In the rows, 128 means zero.
Rotation paths and how fast each direction turns (degrees per step):
Each turn is a multiple of 5 degrees from 10 to 175, or 0.
Each row of a path follows its step; steps can be skipped.

step 0: [143 130 115 144 136 130 137 129 123 129 128 132 129 124 139 131 120 125
 126 128 132 121 130 120 128 136 120 121 122 125 121 127 124 132 121 128
 122 125 131]
step 1: [124 140 130 116 140 119 123 123 133 121 119 133 124 128 128 133 126 117
 121 140 120 127 137 131 131 138 125 127 129 132 129 141 132 125 122 128
 132 130 120]
step 2: [129 133 124 130 124 132 130 126 137 138 135 123 129 126 137 128 121 138
 133 124 139 133 126 134 129 130 108 121 138 131 132 127 128 127 117 126
 137 136 127]
step 3: [128 126 126 125 133 121 132 129 113 133 118 127 133 129 127 127 128 129
 128 131 138 139 131 123 116 135 121 131 111 122 128 137 134 118 126 135
 130 122 118]
step 4: [130 126 116 114 117 126 125 142 135 129 140 135 122 138 125 134 127 134
 129 129 123 124 130 135 132 137 131 122 125 127 129 128 133 127 122 124
 135 137 119]
step 5: [130 128 129 125 128 129 124 124 119 120 127 128 130 129 132 124 132 127
 127 122 137 139 113 129 134 134 113 123 125 121 113 117 129 130 125 118
 120 124 122]
step 7: [129 143 125 121 123 121 125 116 138 115 126 128 133 131 126 129 129 129
 123 131 121 121 123 126 126 129 119 120 135 128 135 126 134 128 112 124
 122 125 120]
step 8: [128 133 133 127 136 134 138 125 127 137 139 122 138 124 139 137 131 131
 130 128 142 131 130 135 127 135 120 141 133 129 120 136 126 128 121 131
 127 124 122]
step 9: [131 123 122 113 127 118 129 138 128 124 123 135 128 120 125 126 123 134
 118 127 138 126 136 116 116 130 126 130 129 118 140 130 137 125 120 134
 129 129 127]
step 10: [126 129 131 114 123 122 139 133 123 130 139 128 126 138 131 131 119 135
 130 122 114 133 121 133 134 133 125 128 129 129 120 123 120 119 118 132
 126 130 117]
Directions:
[128 130 127 125 129 126 124 130 130 129 128 132 128 126 129 127 130 130
 126 134 127 128 131 125 126 129 131 130 126 128 126 129 130 130 130 130
 131 128 130] => 135
[124 131 129 128 129 125 128 127 129 133 127 129 128 130 129 128 130 130
 129 124 131 126 131 129 124 126 126 131 130 128 131 128 130 125 126 129
 130 129 128] => 60
[127 129 124 129 130 129 131 127 127 129 126 126 126 130 127 129 125 128
 125 128 122 125 129 125 124 128 130 127 126 123 130 127 128 128 130 130
 128 129 124] => 120

step 1: [128 134 123 134 121 133 125 135 127 122 123 129 134 114 123 118 120 131
 131 124 116 133 131 129 127 125 122 123 126 132 124 126 125 140 123 123
 135 121 126]
step 2: [125 134 112 126 128 128 123 130 125 128 138 130 127 128 125 128 130 133
 123 137 130 130 122 118 133 136 125 127 131 132 118 121 134 130 129 127
 117 136 120]
step 3: [132 135 130 138 126 129 132 136 132 128 125 129 134 120 139 130 132 118
 139 131 127 129 127 126 120 119 135 129 126 130 121 122 129 133 136 128
 120 119 123]
step 4: [133 131 129 124 114 128 124 128 129 121 132 133 137 128 121 137 115 133
 132 127 134 134 133 119 134 123 121 127 131 125 121 135 125 133 131 132
 123 135 127]
step 5: [119 122 116 131 124 127 130 130 135 132 130 123 137 132 121 121 132 139
 133 125 133 128 132 125 120 125 138 126 122 134 126 121 122 130 132 126
 125 118 123]
step 6: [126 141 126 130 124 135 120 132 124 134 131 126 132 122 133 132 129 136
 128 127 124 141 127 127 124 123 113 124 128 121 125 129 131 133 117 127
 121 120 130]
step 7: [133 127 111 124 131 132 133 127 122 121 134 132 126 120 127 123 125 128
 129 131 127 133 128 120 123 124 130 119 129 131 127 117 125 138 141 126
 127 137 127]
step 8: [124 142 126 135 124 130 129 145 130 121 134 127 136 121 124 130 131 127
 136 138 130 123 128 125 131 130 127 139 127 127 121 125 130 127 125 126
 130 123 121]
step 9: [134 128 124 134 121 124 118 125 134 130 125 127 132 127 131 129 120 125
 123 124 131 137 122 118 131 122 127 121 125 132 119 127 121 126 134 132
 118 129 113]
step 10: [123 128 133 127 125 123 136 129 135 131 132 128 141 125 120 132 131 138
 136 135 130 132 131 125 119 123 129 126 135 132 126 127 136 143 133 129
 120 125 132]
Directions:
[130 131 129 130 128 126 128 127 133 129 127 130 126 124 128 131 129 126
 128 131 128 124 128 126 133 128 130 130 128 128 125 127 127 128 130 132
 127 129 127] => 65
[128 127 129 125 131 127 128 129 127 132 132 132 130 127 131 130 130 124
 131 125 128 129 127 127 130 126 128 127 132 126 132 126 128 131 129 127
 127 128 130] => 100

step 0: [138 124 140 129 135 122 137 125 128 144 129 124 132 120 128 125 130 114
 132 134 124 118 121 135 130 139 124 124 139 125 132 128 121 129 127 136
 128 122 136]
step 1: [130 120 121 121 129 123 123 131 131 130 132 128 124 127 116 128 128 124
 124 116 124 131 133 136 115 124 127 141 127 114 127 129 133 123 116 137
 133 126 143]
step 3: [130 117 129 118 124 126 143 125 136 139 122 123 122 131 120 131 131 120
 126 116 125 129 132 127 121 125 138 120 128 132 132 122 135 116 123 138
 123 134 130]
step 4: [125 132 121 128 121 135 142 121 135 125 126 120 135 120 135 128 121 137
 119 119 120 124 123 134 128 134 131 142 129 130 120 124 129 126 134 131
 141 131 140]
step 5: [139 126 128 132 131 125 143 131 122 128 131 120 130 137 131 124 128 128
 128 127 119 135 122 137 119 132 127 116 122 135 134 129 115 112 126 137
 126 134 128]
step 6: [136 131 111 132 126 123 131 130 134 143 124 132 129 115 124 130 130 130
 118 123 127 125 131 137 127 137 130 116 132 123 119 126 130 125 130 128
 142 124 135]
step 7: [127 133 127 129 133 124 134 128 128 125 140 135 125 128 127 127 127 130
 134 138 115 129 116 138 126 125 137 131 134 121 132 125 113 123 123 141
 129 126 143]
step 8: [130 119 131 121 136 122 138 129 129 141 124 123 128 128 126 124 138 120
 122 129 126 121 136 138 124 140 121 125 128 122 134 136 130 133 119 133
 140 117 132]
step 9: [130 123 133 122 126 125 124 120 127 130 131 129 120 120 120 130 113 119
 117 121 123 136 128 132 122 121 128 138 135 119 120 120 119 123 128 138
 130 123 140]
step 10: [125 124 132 120 125 141 137 125 130 129 131 124 133 137 136 128 138 122
 133 122 126 129 133 130 124 139 128 130 138 141 127 124 128 125 113 142
 135 127 137]
Directions:
[122 126 130 123 129 127 130 128 130 129 128 131 124 129 126 126 129 129
 126 130 125 127 128 127 124 126 130 129 127 128 128 127 127 130 129 126
 130 125 126] => 60
[131 126 129 128 127 129 129 126 134 125 127 129 125 125 130 129 132 129
 132 131 128 123 126 126 131 127 132 128 129 127 128 129 130 127 127 129
 128 129 130] => 100
[125 128 127 129 126 131 130 124 130 128 126 128 130 130 128 128 130 129
 129 124 131 128 126 127 126 128 127 130 126 129 129 125 129 122 132 127
 128 130 125] => 45

step 1: [126 140 127 136 133 123 129 139 120 118 124 135 127 125 116 117 137 130
 119 120 134 133 130 130 133 128 126 128 138 131 123 126 126 122 127 129
 135 126 128]
step 2: [129 134 127 127 124 125 133 134 126 124 121 124 127 128 125 114 130 121
 122 136 138 133 120 125 134 126 133 131 142 124 140 133 126 135 120 132
 135 128 127]
step 3: [123 142 130 127 121 119 132 136 124 122 123 129 130 121 130 121 135 131
 129 138 138 140 122 132 126 131 134 136 129 122 122 127 131 122 126 122
 122 133 132]
step 4: [121 136 120 124 130 116 125 136 124 125 122 123 121 124 127 117 138 131
 120 134 123 124 125 129 129 126 135 130 129 134 127 134 130 129 122 125
 132 116 140]
step 5: [130 134 127 135 121 114 126 125 130 117 121 127 129 132 125 120 139 119
 121 141 126 130 121 128 127 128 126 123 135 123 121 137 125 123 134 130
 128 124 128]
step 6: [128 147 131 118 125 119 127 127 121 117 128 126 130 132 124 119 135 122
 123 134 128 132 134 128 121 126 123 138 128 123 132 125 129 134 133 126
 131 123 133]
step 7: [121 131 135 133 125 119 135 125 123 122 124 133 126 121 119 123 138 123
 111 129 131 127 131 122 122 127 137 137 136 138 127 128 125 127 128 128
 126 130 129]
step 8: [126 133 126 121 129 126 128 123 124 120 123 134 120 130 130 117 128 128
 123 135 131 139 123 125 124 124 130 129 148 132 133 138 125 132 133 120
 124 125 133]
step 9: [122 133 128 128 127 114 134 118 116 119 127 128 121 125 124 123 134 125
 128 135 136 141 125 129 140 133 124 129 125 133 128 124 127 129 127 123
 122 125 135]
step 10: [116 130 120 128 128 122 129 125 120 122 122 129 123 128 131 116 138 127
 122 132 127 135 137 115 133 124 130 136 128 125 130 137 137 125 127 130
 127 116 125]
Directions:
[127 131 127 130 131 126 131 130 127 128 128 125 125 126 128 129 129 129
 126 122 127 128 133 129 130 128 128 130 124 130 126 127 128 128 126 127
 128 129 130] => 125

step 0: [128 128 128 128 127 129 127 133 142 117 118 133 123 113 130 127 132 118
 127 122 119 129 121 124 136 117 124 120 127 131 141 129 136 120 123 122
 128 129 118]
step 1: [131 128 115 125 118 130 135 125 131 127 120 129 130 124 139 126 118 125
 123 122 135 118 122 127 142 118 115 127 130 132 123 133 128 128 121 122
 121 120 136]
step 2: [124 128 125 118 121 128 128 133 130 134 139 119 118 138 132 128 114 125
 133 124 129 116 135 133 135 129 127 131 137 118 116 130 139 130 124 124
 131 121 130]
step 3: [130 132 133 117 125 127 120 127 117 126 139 139 121 128 139 126 127 132
 137 129 127 125 132 120 123 136 137 133 126 114 120 138 131 132 135 125
 122 135 127]
step 5: [132 120 135 134 131 135 139 129 134 115 125 123 128 126 122 131 135 138
 133 124 132 133 131 141 124 126 123 137 117 134 132 133 122 134 124 121
 130 136 117]
step 6: [120 123 128 145 128 131 133 132 133 117 136 125 133 119 124 131 134 122
 122 132 131 128 126 130 143 141 127 129 125 143 125 129 131 131 125 123
 123 124 121]
step 7: [138 123 126 140 127 111 128 130 132 128 131 117 133 124 125 124 122 126
 126 132 129 123 125 117 138 131 125 118 131 122 123 113 131 134 125 123
 115 122 129]
step 8: [141 121 127 130 126 125 120 125 134 136 136 126 117 122 133 128 130 121
 121 135 138 136 128 124 129 119 131 131 143 112 129 125 134 126 126 127
 129 131 140]
step 9: [130 114 124 119 123 140 130 127 120 136 129 140 115 129 134 134 132 129
 129 137 126 129 137 124 121 124 118 130 128 126 135 119 135 124 138 128
 125 131 138]
step 10: [132 128 122 118 116 129 125 124 125 118 122 133 115 134 125 136 131 123
 139 131 121 124 127 129 116 126 122 133 128 136 132 123 127 123 131 134
 134 122 110]
Directions:
[123 126 126 128 123 129 129 128 126 127 129 126 125 129 128 128 127 130
 129 127 126 129 131 127 128 133 132 130 129 132 127 124 128 129 127 127
 128 126 126] => 95
[129 129 128 127 126 127 129 127 130 127 127 127 134 128 130 130 127 127
 124 127 131 125 130 126 131 129 129 128 128 126 123 124 132 126 127 126
 131 131 129] => 65

step 0: [119 130 132 129 122 134 122 124 137 130 114 137 128 127 127 138 130 130
 119 122 126 138 122 140 121 127 124 134 133 131 131 137 115 135 128 121
 131 122 134]
step 2: [131 124 126 136 127 127 124 118 128 124 122 139 119 128 124 139 131 120
 123 120 130 138 121 133 118 138 137 128 137 124 133 134 131 127 128 135
 115 126 136]
step 3: [114 137 132 119 139 136 126 128 129 130 129 129 133 130 137 126 126 136
 117 130 134 114 136 139 127 132 137 133 128 124 128 126 121 123 130 134
 130 122 120]
step 4: [130 135 115 128 118 128 131 133 127 136 125 128 121 132 135 128 132 131
 127 129 125 136 121 127 119 135 127 119 141 119 124 130 135 131 123 129
 111 123 134]
step 5: [121 121 131 123 125 123 122 124 131 122 121 128 113 130 129 122 128 131
 124 128 128 111 137 134 131 131 141 131 125 121 138 117 126 124 130 135
 132 128 134]
step 6: [120 137 124 127 133 129 145 130 128 128 126 127 123 135 139 127 133 138
 136 123 127 134 121 137 120 136 121 134 124 135 126 125 132 135 126 125
 115 124 130]
step 7: [132 116 122 125 123 129 116 126 133 137 118 134 127 127 135 118 132 141
 123 130 128 123 131 132 122 123 120 126 131 115 137 118 130 128 134 129
 138 128 130]
step 8: [121 141 134 131 123 127 136 125 116 117 122 126 124 125 124 122 128 135
 144 125 136 137 128 136 128 131 129 134 125 121 132 127 122 132 126 127
 121 133 139]
step 9: [130 117 124 127 133 135 128 123 140 128 128 141 130 122 137 125 133 125
 122 115 132 125 116 133 122 133 121 126 116 119 124 120 125 120 130 130
 132 131 127]
step 10: [135 148 123 132 134 130 129 128 119 126 127 136 128 136 122 120 128 136
 132 133 139 130 137 131 121 124 125 129 133 120 140 136 128 130 129 136
 124 135 125]
Directions:
[127 131 126 128 129 129 127 126 132 125 124 127 126 129 124 127 126 128
 123 131 130 127 131 128 128 123 127 129 128 129 126 127 127 127 131 130
 131 130 130] => 155
